Each named move below is a turn or a mirror, shown by a few rows before and after it. Which moves, in which order, take the first row of each later pair to the second? The first pair is answered.
j_786:
[ 12 -10  28   3  -8   2 -14   4  -4  24  -8  -5  34  -8] -> [ 18  -7  30  -2 -10   6  -8   5   4  19   0 -12  30   3]
[  0 -13  10  10  -9  -1  15  29   0  11  13   9  -1  13] -> [ -4 -14   4  10  -5  -9   2  30  -8  11   5  13   5   1]
[ -8  16 -27  10  -1   8   8 -23   4 -28  10  24 -66  -8] -> [-15  11 -33  13  -2   1   2 -19  -2 -28   9  30 -65 -18]
j_391:
[  2 -16   4   9  15 -14  -3  10  15  11   2   3   4  -2] -> [  0  -5  -2   8  19  -5 -20 -13   5  14  -7  -1   2  -9]
[ 22 -23  30 -15 -17 -25   2  37   2   1   3  13  27   6] -> [ 22 -17  27 -19  -7  -9 -25  -1  11  29 -13   0  42  -9]
[  0   5   8   9   7  -6  -5  -3  -4  -4   3 -18   9   4] -> [  1   4   9   8   6  -5  -6   0  -8 -11   7 -14   3   5]
[ 14  -7  11  -2   3  11  -6  -6  16  20   9 -17  11  21] -> [  5  10   2 -10   1  13 -22 -27  -8   5   7 -20   7  10]
j_517:
[  5 -31  12  21  22 -21  29  27  23   7   0  11  -5  12] -> [ 14 -13   0  14  13  -3  28  -4  32   1  10  10 -37  19]
[ -9  -6 -11   0 -12 -20  23  25  -7 -13   8  14   2  -2] -> [  0   1 -18  -8 -14  -6  23   8   2 -12  16  19 -19   3]
[ -9 -13   4   8   6 -18   2  25  -9 -13   8  18 -10  -9] -> [ -3  -8  -6   2   2  -8   9  17   1 -11  15  27 -21  -8]
[ 14   0   8 -12  -7  16   3   8  12  13   3  -7  22  -5] -> [ 14   5   2 -15  -4  24   4  -8  15  14   5 -10   9  -1]
Pairs:
Between the rows of a pair lie 2 to 3 moves.
[-25  20  -9  -4  -5   6 -17 -19 -28 -27 -10  -4 -27  -7] -> [  0   5  13  -2 -13   3  30  20  -4 -24  12   5 -30  25]
j_786 then j_391
[ 22  -9  -7   6  13  -7  28   0  -4 -14   6   9  -5  -2] -> [ 22 -13   1  14  21 -11  22  -1  -2 -13  -4  -1   2   6]
j_517 then j_517 then j_391
[  5   2  -7   0  -3   6  27  15  15 -14  22  24 -29   4] -> [ -4 -19 -14   8  16   0  13  15  24  17   7  32  -5 -19]
j_786 then j_391
[ -9 -15 -20   3  10  11  -8   1  27  28 -16  26  -2 -29] -> [-19  -1 -19   7   8  -3 -26  -2 -10  -3 -24  13   3 -33]
j_391 then j_517 then j_517
[ 18  20   1 -22 -24  24  20  -4   8  -7  15  -5 -18  27] -> [ 13   4   3 -18 -21   9  33  26   9  -8  21  14 -11  21]
j_786 then j_391 then j_786
[-13  13  10 -12 -12 -27 -33  36 -11 -11 -11  13   5   3] -> [  9   5  23  -7 -10 -15  -6  41  20   8  -3   1   4  30]
j_391 then j_786
[  2   7  -5  -4  14  18 -14 -36  26   9  -2 -17  -8   6] -> [ -1   8  -1  -6  -6  -1  25  11  13 -29  22  11 -25  22]
j_391 then j_391
[  3   8 -11 -16  -8   7  23   6   7 -13  24  18 -24   5] -> [  0   8 -19 -13   3  12   6 -11  11  -2  11  19 -33  -9]
j_786 then j_391 then j_517
[-34 -12 -10  34  30 -33  -1  -6 -20 -28 -22  13 -30 -10] -> [  8  -1  10  30  30   4  10 -43  24   7 -10 -30 -36  27]
j_786 then j_391 then j_391
[ 14  -1  -4  -5 -15   0  28  18   9   5  15   2 -11  24] -> [  4   0 -24  -9 -14   5  23   6  13   9  14  19 -24   6]
j_786 then j_517 then j_786
[ 37  22   7 -27 -16  22  13 -19 -13 -17  18 -27  -7  17] -> [  6   4  15 -20  -3 -12 -18   6 -43 -20 -11 -31  34 -10]
j_517 then j_786
[  7  13   5  -4 -32  -2  -9  -5 -31 -16  12 -14 -14  23] -> [  7 -14  -1   1 -26  -7  20  29  -6   0  26  16 -20  15]
j_786 then j_391 then j_517
[  3   6  -3   3   5  -2   2 -26  16  -1   0 -22 -14   5] -> [-12  -8  -8   5  13 -15 -13  -7   8   5  -9  -6   8 -15]
j_786 then j_517
[ -8  -7  -4  19 -23  -2  -3  26  20   4  -8  22  -4 -32] -> [  7  18   8  17 -23  16 -19 -19  22   4 -15 -23  -9 -12]
j_786 then j_391 then j_517
[  1  19  -3   0   3   8   7 -28  -4  -8  16   5 -18   2] -> [-12  -1   0  12  11 -22  13  13 -15 -14  10  16   5 -11]
j_786 then j_517 then j_391
[ 17  19  29   4 -17   9 -13  -6 -25 -16   0 -54  36  24] -> [ -9   5  20   3 -17 -18 -11  31 -43 -37  -3 -29  40   5]
j_786 then j_391
[  6  18   3   9   1  19  -7 -16 -11  -1   6 -15  -9   5] -> [-11  12  -6   8  -1  -6 -10   7 -28 -11   0   5  -3 -11]
j_391 then j_786
[  2   7  13 -18  10  23 -18 -25 -10  -7 -12  18  -5   8] -> [  4 -13  13 -19  11  25  -4  -1   3   9  -8  34   8   0]
j_517 then j_517 then j_517
[  9 -10  -8  16  20  30  -7 -15  20  10 -12 -17 -41   5] -> [-11  -5 -16  12  15  17 -17 -16 -11 -13 -19  -8 -47 -12]
j_391 then j_786
[  9  13   4  -1 -11  18   4  -3   3   0  10   4 -16   0] -> [12  0 20  3 -1  8  6 10  6  8  5 -5  1 11]
j_517 then j_391 then j_391
[-36   9  -1 -11  -9 -25   1  -5 -15 -18   4   5  15 -26] -> [-16   0  -8 -18  -9   0  21 -14  27  10  23  21  -6 -22]
j_517 then j_391 then j_517
[ -8   3   6  -7   9 -22  -3  28 -13 -25   4  -3   0  -5] -> [ -4   1  -2 -14  18   6 -20 -15   8  15 -10 -11   5 -25]
j_517 then j_391 then j_391
[ 11  23   4  -4  12 -15   7   4 -28 -12  10 -22 -14  11] -> [ 17  17   5  -2  23  -4  -6 -14 -15  11   2 -30  -3   3]
j_391 then j_391 then j_391
[ -5   5  13   5 -15 -18   8  30 -25 -34   9  -4   0  11] -> [  9 -15  12   4   4  13  -7  -1  24  39  -7 -14  22  -6]
j_391 then j_391 then j_517
[-10  22   4  -3  11 -18 -19 -14 -15 -18 -15 -24  15 -18] -> [  7  12  10  -2   0 -27  25  32   4 -22  13  -5  13   9]
j_391 then j_786 then j_517
[  5  17  -2  -2  -4   6  -1 -19 -10 -18   4 -13 -23  11] -> [  5   7   8   4  -1 -10  10   9 -14 -20   7 -11 -12  23]
j_391 then j_517
[  2  -3  -2   1  -5  -4  13   4   3 -12   8   2 -15   3] -> [ -2  -1  -6   0   1   3  -5 -15   0 -10  -2  -3 -12  -2]
j_391 then j_391 then j_391
[  6  16  -1 -16 -26   8  31  21  -4 -20  38  25 -13  12] -> [ 11  -4  26   1  -5 -10  28  42   8   2  21  -5  25  24]
j_517 then j_517 then j_391
[-27 -24 -32  14  -7 -17   7  37 -16  -1  -8  41 -12 -27] -> [-22   6 -43  11 -12   3  -6 -15 -27 -23  -9  23 -48 -13]
j_517 then j_517
[-26  18 -18 -30   2  -7 -30  10 -53 -18   5   8  30 -20] -> [ 32  17  12 -30   0  32   8  -6   7  25  24 -28  22  32]
j_786 then j_391 then j_391
[ 13   3   2   9   8  17   4 -23   5   8   2 -22 -17  10] -> [-10 -16 -10  12  16  -2 -14  -8  -7  14 -14  -1   2 -22]
j_786 then j_517
[ 14  33  36  -9 -12  18 -17 -19 -10 -10  -2 -57  15  24] -> [ -9  -1  36  -8  -9 -19 -14  50 -27 -13  -6 -16  46   2]
j_391 then j_517 then j_786
[ -5  20   9   2  -3   3  -4  -3 -21 -19  17 -32 -14  17] -> [-12  -9   6   2   0  -8  19  34  -2  -6  29   4 -14   5]
j_786 then j_391 then j_517
[-10  -5   9  -3   1 -13 -12  14 -22  -2  -9 -13  24   7] -> [-11   8 -11 -11  -7   0 -21 -13 -19   2  -9   2   9 -11]
j_517 then j_391 then j_391
[ -3  17 -13  -6  -1  -6   3 -11  -4 -33   7   2 -29  -7] -> [ -4   2 -19   1   4 -12  10   6   4 -20   9  16 -32 -10]
j_391 then j_786 then j_517
[ 10  -7  12  11   9   2  -3 -17  11   4 -17 -23  -9  19] -> [  1  -9  17  13  -1 -18   7  14  -9 -20  -9 -12  -6  23]
j_391 then j_391 then j_517
[ 11  -3  30  13   4 -11  11  18   1 -14   3 -23  13  30] -> [-13   1  12   8  11 -16 -24  -4 -24 -15 -21 -24  22  -4]
j_391 then j_786 then j_391
[-13 -18 -10  24  26 -14 -17  -4   6  24 -25  11   2 -21] -> [-16  -6  -4  27  26 -18 -29 -15  -6  11 -31 -13   0 -13]
j_786 then j_517 then j_786
[ 20 -10  39  -8 -16 -28   8  26 -15  -7   3  -6  12  21] -> [ -1 -26  14 -10  -7 -35   5  33 -16   5  -5  28   9 -20]
j_517 then j_786
[-21  23 -18   7   0   3   8  -4   2 -38  13 -11 -40  16] -> [-18  17 -16   9  17  20 -17 -39  24   2  -6 -29 -24   5]
j_391 then j_391 then j_391
[-14 -22  19 -14 -12 -20 -12   8   5  -1  15  10  51 -16] -> [-21  -9  10 -20 -14 -17 -19  -5  -9 -17   7   8  47 -20]
j_391 then j_391
[ 24   3   9  -5   7   8   7   7  28  24  -1 -11   2  13] -> [  8  -3   8  -6  10  -4 -13  12  10  29 -13 -12  27  -9]
j_391 then j_517 then j_517
[15  6 15 -3 -5 -1 -9 17  2  9  9  5 30 -1] -> [  9  14  11  -6 -12  -7  -9  20 -10  -9  12  12  20  -2]
j_391 then j_391 then j_391
[-16   1  10   6  -1 -24   1  24 -23 -27  -5  -7  13   9] -> [-15 -12 -19  -4  -3  -7  17  23   1  -1  10  36 -14 -17]
j_517 then j_517 then j_786
[-11  -8   4   5   3  -4   1  26   6   2   5  -1  21   5] -> [ -7   7  -8   0   2  12 -13 -17  12  10   1  -9   5  -5]
j_517 then j_391 then j_517
[ 13  12   2  -3  -2 -12  34  24   0 -19  23   8 -22  13] -> [ 26  19   4   3  10   9  22 -18  20  13   6 -18 -21  15]
j_391 then j_517
[  2   2   6   3 -14 -16   9  27  -8 -16   9  11  -3   4] -> [ 13  11   0   0  -3  14  -4 -27  15  15   2  -1 -11  -3]
j_391 then j_517 then j_391
[ 22 -18  19   4   2  13   5   4  28  19   8 -18  20  24] -> [  8 -29  12  -2   2  13 -12   6  19  29  -4  -6  41  -2]
j_391 then j_517 then j_517
[-28 -12   4   2  13  -3 -23 -23  -9   8 -20  -7  -7  -8] -> [-17 -13  -6  -4   9  11  -7 -25  10  22  -6  11 -20  -7]
j_517 then j_517 then j_517
[ -9  -9  -8 -11   5  12 -21   5   6   7 -22  20  26 -17] -> [-13  -5 -11 -11  -3   6  -9  26  -5 -16 -11  30  14  -7]
j_391 then j_391
[  8   2  14   4   5  -3   4   8   8  11  -2 -21  18  11] -> [  8  13  16   0   2   3  -2  -6  -1   1   0 -24   9  14]
j_786 then j_391 then j_786
[-19   5 -10   0  -4 -11 -14   0 -21 -15 -13  10   2 -10] -> [-12 -16  -6   2  -3 -15   3  21  -2   5  -5  21  14 -10]
j_517 then j_391
[-16 -13  17  13   4 -32  -2  43 -24 -16 -12   1  25 -10] -> [ 31  -7  28  13  -2  12  30  11  28  13  10 -15   0  27]
j_391 then j_786 then j_517
[ -5  -7 -17  24  29  14   5   4   9  -2  15  13 -25   0] -> [-15 -17  -3  31  34  -3  -5  21  -6  -6   6   4   4   0]
j_517 then j_517 then j_517
[  4  -1  25   8  10   2 -15  -2   6   7 -17 -32  23  18] -> [ -2 -11  20   0  -3 -12  13  41  -7  -9  -1   1  16  19]
j_391 then j_391 then j_517
[ 11   9   2   9   9 -12  -9   9  -5  11 -11 -21  33  -1] -> [  9  14  -3   8  -2 -19  -2  18 -28  -9  -3 -13  20  -2]
j_391 then j_391
